Here are some points, one per row:
-0.47/0.44/-1.44/0.06/0.16/0.09/-1.56/0.32/1.23/-0.95/-0.99/-1.29/0.57/-1.71/0.65/-0.38/0.78/0.34/-0.62/-0.21/-0.79/1.94/-0.55/-0.30
-0.58/2.32/0.87/-1.08/-0.97/-0.66/-2.33/-0.45/-0.38/0.95/-0.41/0.54/-1.06/0.03/0.19/0.77/-1.32/0.58/1.07/-0.84/-0.68/-1.46/0.29/1.56
1.99/-0.52/0.51/-1.10/1.23/0.17/-0.37/0.25/1.54/-0.82/-1.17/0.84/-1.05/-0.53/0.42/1.61/-0.84/-0.76/-0.53/-1.87/-0.03/0.09/0.13/0.27
0.13/1.08/-0.38/0.24/-1.65/-2.54/1.28/0.10/1.61/-0.95/-0.27/1.06/0.95/1.05/-0.42/-0.13/-0.13/-0.70/-2.43/0.22/0.40/2.16/0.85/-0.67
1.10/-0.53/-0.47/-0.06/0.69/0.18/3.42/-0.08/-1.08/-1.32/-0.45/2.27/0.86/-1.70/0.15/-0.46/-1.29/0.38/0.87/-1.37/-0.42/-0.36/1.82/0.34
0.00/-0.92/-2.37/-1.30/-0.13/-0.55/-1.23/0.18/0.97/0.22/-0.25/1.15/-0.23/-0.39/-0.23/0.27/1.97/0.59/-0.35/0.77/-0.17/-2.59/1.66/-0.94
0.56/-0.32/0.47/-0.58/-0.01/0.43/0.09/-1.31/2.10/2.43/0.29/-0.94/1.96/-1.01/-1.08/-0.09/-1.73/-0.19/1.27/0.86/1.19/-0.22/-0.72/-0.45
1.06/0.29/0.93/1.04/-1.80/0.12/0.18/-1.28/-0.20/1.15/0.63/-0.30/0.94/-0.70/-0.04/0.40/1.74/-1.27/-1.24/-1.15/-0.46/-1.21/0.12/2.13
0.22/1.63/-0.33/1.75/-0.22/0.39/0.90/0.52/-0.87/2.14/0.54/-0.91/-0.97/-2.04/0.10/1.04/-1.14/0.35/0.29/-1.95/-0.66/-1.00/-0.98/-2.05
-0.37/1.31/0.29/-0.48/0.41/1.63/-0.08/0.25/1.37/0.57/0.47/-1.55/0.54/-0.99/-0.64/-0.73/-0.44/-0.31/-1.03/0.65/0.35/-0.44/1.12/0.27
0.29/0.73/1.95/-1.34/1.15/0.68/-0.72/1.41/-0.22/-2.44/1.42/0.89/-0.96/0.04/-0.40/-0.78/0.63/-1.61/0.76/-0.15/1.21/-1.13/0.37/-0.57
0.59/-1.11/-1.43/-0.16/0.51/0.02/0.39/1.23/-1.97/-0.29/-0.06/-0.03/-0.63/0.01/-0.06/1.03/-0.61/-0.04/0.55/-1.38/0.15/1.62/-1.98/2.63
-0.99/-0.65/0.01/-0.07/-0.40/0.34/0.44/-0.54/0.78/-0.56/-2.24/-0.49/0.78/0.25/0.88/-0.16/1.18/-0.04/2.25/0.70/0.09/-1.38/-1.76/0.02
0.68/2.30/0.41/-1.61/0.59/-1.20/1.07/1.15/-0.26/0.93/-0.76/-0.18/-0.13/1.77/1.99/-0.19/1.74/1.50/0.30/-1.41/-0.76/0.60/1.18/-0.55
-1.56/-1.92/0.85/-0.41/-0.99/-0.56/-0.46/1.03/-0.04/0.63/-1.11/-0.98/1.30/-1.12/-0.80/-0.35/-0.37/1.08/-0.20/-3.15/1.39/-0.18/0.15/-0.91
-1.12/-0.01/-0.49/1.50/1.95/1.46/-0.28/-0.81/0.93/0.07/1.13/0.14/-0.44/-0.27/-0.39/-0.01/0.36/-0.30/-1.21/0.16/0.07/-0.49/-0.99/-0.85
-2.25/0.10/0.33/-1.30/-0.84/-0.16/0.54/1.02/-1.14/1.74/0.63/0.28/1.16/0.99/1.49/-1.27/-0.04/-1.25/1.52/0.16/-1.05/-0.53/0.91/-0.55
1.29/0.09/-1.21/-1.14/-0.96/2.73/-0.40/-0.24/0.77/-1.71/0.52/0.59/0.37/0.88/0.30/-0.03/-0.33/-0.78/0.32/-0.56/-1.55/0.00/-0.81/-0.28
0.67/-0.51/0.07/0.31/-1.08/1.77/-1.63/-1.07/-0.71/0.55/-0.24/2.78/0.88/0.69/0.89/0.20/-0.22/0.52/-0.19/-0.69/-0.12/2.04/-0.09/-1.65
-1.73/-0.74/1.79/1.78/1.29/-0.26/0.39/0.58/1.02/0.19/0.43/1.70/0.53/-0.82/2.16/0.05/0.03/-0.31/0.65/0.96/0.59/0.74/-1.63/-0.34
-1.92/1.53/-1.90/0.57/0.96/1.30/-0.15/-0.15/0.29/-1.28/-0.06/-1.24/-0.45/0.46/0.57/1.66/-1.55/-0.46/0.40/1.17/-0.18/0.29/1.81/-1.06
0.35/0.40/0.10/-1.79/1.78/-0.87/0.72/0.42/-1.01/0.11/0.48/-1.02/1.94/1.48/-1.14/1.68/1.04/-0.75/-1.42/-0.13/0.09/0.56/-1.17/-0.84
1.57/-0.39/-1.23/-0.18/-1.00/0.16/-0.57/0.71/-0.64/1.38/1.98/-0.83/-0.65/0.34/0.84/-0.71/-0.28/-1.80/-0.24/1.18/0.58/0.00/-0.81/-1.17
-1.05/-0.69/-0.43/0.15/-1.89/-0.69/-0.95/1.70/1.23/0.50/0.07/0.61/-0.56/-0.28/-0.24/-0.36/-0.75/-2.06/-0.60/-1.04/-0.46/0.50/-1.53/0.93
-0.32/-0.82/-0.75/-1.63/0.32/-2.06/-0.87/-1.33/-0.06/-0.25/1.57/0.49/-0.43/-2.12/1.39/1.12/-0.14/-0.07/1.62/1.41/-0.89/-0.31/-0.18/-0.07
-0.02/-2.56/1.17/0.41/-1.35/0.25/-1.21/1.11/-0.07/-0.86/1.07/-0.55/-0.82/0.06/-1.34/1.30/-0.36/1.16/-0.36/0.57/-0.93/0.51/1.58/-0.33
-0.01/-0.63/1.63/-0.92/-2.10/0.16/1.40/-0.96/-1.07/-1.81/-0.38/0.61/-0.67/-0.39/0.24/1.48/0.60/-0.14/-1.67/0.82/1.25/-1.76/-0.41/-0.86
0.17/-1.71/1.18/-0.26/0.67/-1.03/-1.62/-0.69/-1.58/-0.75/1.03/-0.69/0.75/1.68/0.18/-0.57/-0.14/-1.48/-0.24/-1.04/-1.25/0.47/-0.03/-1.77
1.37/-0.88/-1.18/0.23/1.62/-0.28/-1.38/1.44/-1.59/-0.59/-1.65/0.00/1.06/-0.22/1.12/-1.38/-0.39/-0.63/-2.17/0.17/1.99/-1.44/0.75/0.19
1.10/0.32/-0.69/1.62/-0.36/-1.18/-0.50/0.13/-0.26/-0.99/2.06/0.13/-0.07/-0.24/2.72/-1.33/0.39/1.56/0.20/-0.04/1.12/-0.69/0.13/1.67
-0.83/-0.38/-0.80/-0.28/-1.20/1.46/0.72/0.18/0.42/-0.10/-1.59/0.07/-1.67/1.27/-0.22/-0.59/-0.43/0.09/0.89/0.57/1.52/0.86/0.02/0.49
1.10/-0.35/0.77/1.76/0.90/0.30/0.49/-0.02/-0.82/1.47/-2.90/0.73/-0.20/-0.27/-0.85/-0.26/0.71/-1.65/0.09/1.19/-2.90/0.17/0.20/1.41
-2.53/1.25/-0.50/1.49/0.25/0.21/-0.77/-0.04/-1.03/0.65/-0.37/1.45/-0.01/0.50/-0.83/-0.12/-0.37/0.93/-1.16/0.48/-0.62/-0.80/-0.31/-0.25
-0.42/-0.49/0.46/-0.88/1.81/0.07/-1.32/-1.24/-1.01/0.81/0.00/0.07/-0.85/-1.01/0.05/-0.70/-0.48/0.48/0.09/1.00/1.04/1.11/0.29/-0.41
0.35/0.37/-1.13/-0.24/-0.35/0.25/-0.19/-2.43/-0.42/-1.77/0.38/-1.00/1.28/0.92/-1.57/-2.80/0.86/1.35/1.03/-1.03/-0.57/0.08/0.10/-0.25
1.03/-0.32/0.13/0.98/-0.02/-1.71/-0.43/1.56/0.83/-0.80/-1.35/-1.41/0.48/1.32/-0.49/0.47/-2.00/0.06/0.89/1.63/-0.83/-0.38/0.16/0.38
-0.09/-0.25/0.32/0.69/0.93/-0.15/1.23/-0.18/0.34/1.18/0.10/-0.70/-1.93/-0.08/-0.16/-1.75/-0.12/0.41/-0.83/0.40/0.45/0.71/1.15/0.33
-0.67/-0.95/1.81/-0.24/0.59/1.71/-0.93/1.10/1.16/-0.03/0.92/0.22/-0.81/0.71/-0.01/0.02/1.36/2.28/0.39/0.21/-0.46/-0.45/0.18/0.56
-1.38/0.77/-0.24/-0.76/1.39/-0.40/-0.08/-0.54/0.78/-0.85/0.28/-0.24/-0.85/0.62/-0.92/-1.17/-0.84/1.07/-0.94/-0.93/-0.60/-0.84/-1.67/0.71
-1.73/1.36/0.84/0.43/0.21/-0.37/0.25/-2.23/-1.24/-1.05/-0.04/-1.22/-0.89/-0.99/-0.23/0.42/0.01/-0.95/-0.03/-0.58/0.26/0.70/1.31/1.36
There is one direction along which these points spread out most. How far along it is each point below, from 0 to 99? 50 is the average, and the first point above lies past it. One standard deviation of the points above along it is 16.
-0.37/-1.62/0.67/-0.21/-0.25/0.90/1.17/-0.04/0.39/0.21/1.07/-0.73/2.38/0.43/0.67/0.81/-0.66/0.75/-1.17/0.38/-0.60/0.75/0.43/2.12 45
1.11/0.59/1.08/1.13/0.35/-0.14/-1.01/-0.37/1.25/-1.38/-1.08/-1.32/0.89/0.25/-0.30/-0.80/2.10/-0.22/2.28/0.83/0.75/0.77/0.79/-0.31 49
0.86/0.64/1.06/0.43/-0.33/0.37/0.89/-0.25/0.70/0.38/0.17/1.03/0.68/1.44/0.83/0.80/-2.31/0.16/-0.26/-0.54/0.31/-0.79/0.08/0.25 46
0.64/1.72/0.48/0.56/-0.48/0.31/0.43/1.35/-1.08/-1.84/0.74/-0.77/0.96/-1.51/-0.72/-0.32/0.08/2.50/0.03/1.27/-0.96/-1.04/-1.08/-1.27 53
0.14/0.08/-0.45/0.24/0.50/-1.60/0.55/-1.73/0.04/-0.15/0.04/0.45/-0.90/0.73/-0.87/-0.81/-0.93/0.91/-0.16/1.13/0.25/-0.26/-1.03/0.78 56
-0.22/-0.68/-1.24/0.29/0.44/0.66/0.07/-0.39/0.35/0.54/0.44/-0.48/0.91/0.44/0.85/2.61/2.05/0.04/-0.41/-0.48/1.28/0.01/0.52/0.59 46
0.11/-0.90/-0.49/1.10/-0.74/-0.41/0.44/-1.15/0.01/0.45/-1.04/-1.92/-1.37/1.61/0.14/0.41/0.33/0.05/1.35/0.21/1.10/-0.62/-0.31/-0.63 58
1.52/0.54/0.37/0.17/-0.20/-0.81/0.92/-1.08/0.25/2.17/-1.18/0.70/-1.88/-0.70/-0.58/0.27/-0.10/0.57/-0.30/0.85/-0.37/1.53/-0.42/-0.54 58
-0.08/-0.75/-0.55/-0.60/-0.53/-0.90/2.94/0.78/0.04/0.87/0.42/0.03/-1.96/-0.36/0.11/-0.82/1.20/-1.25/-0.78/-0.69/-1.89/0.41/-0.05/-0.52 40
-0.22/1.20/0.20/-1.54/-1.14/1.07/-0.49/1.07/-1.29/0.47/-0.63/-0.38/-0.43/-0.84/-1.09/-0.47/0.33/0.34/-0.36/2.21/1.14/1.42/-0.70/0.93 57
0.90/0.54/-1.07/1.24/0.29/-0.64/0.58/1.04/-0.36/0.78/1.34/2.32/0.72/0.32/-3.28/1.13/0.80/-1.00/1.77/-0.93/1.62/0.33/1.12/0.48 40
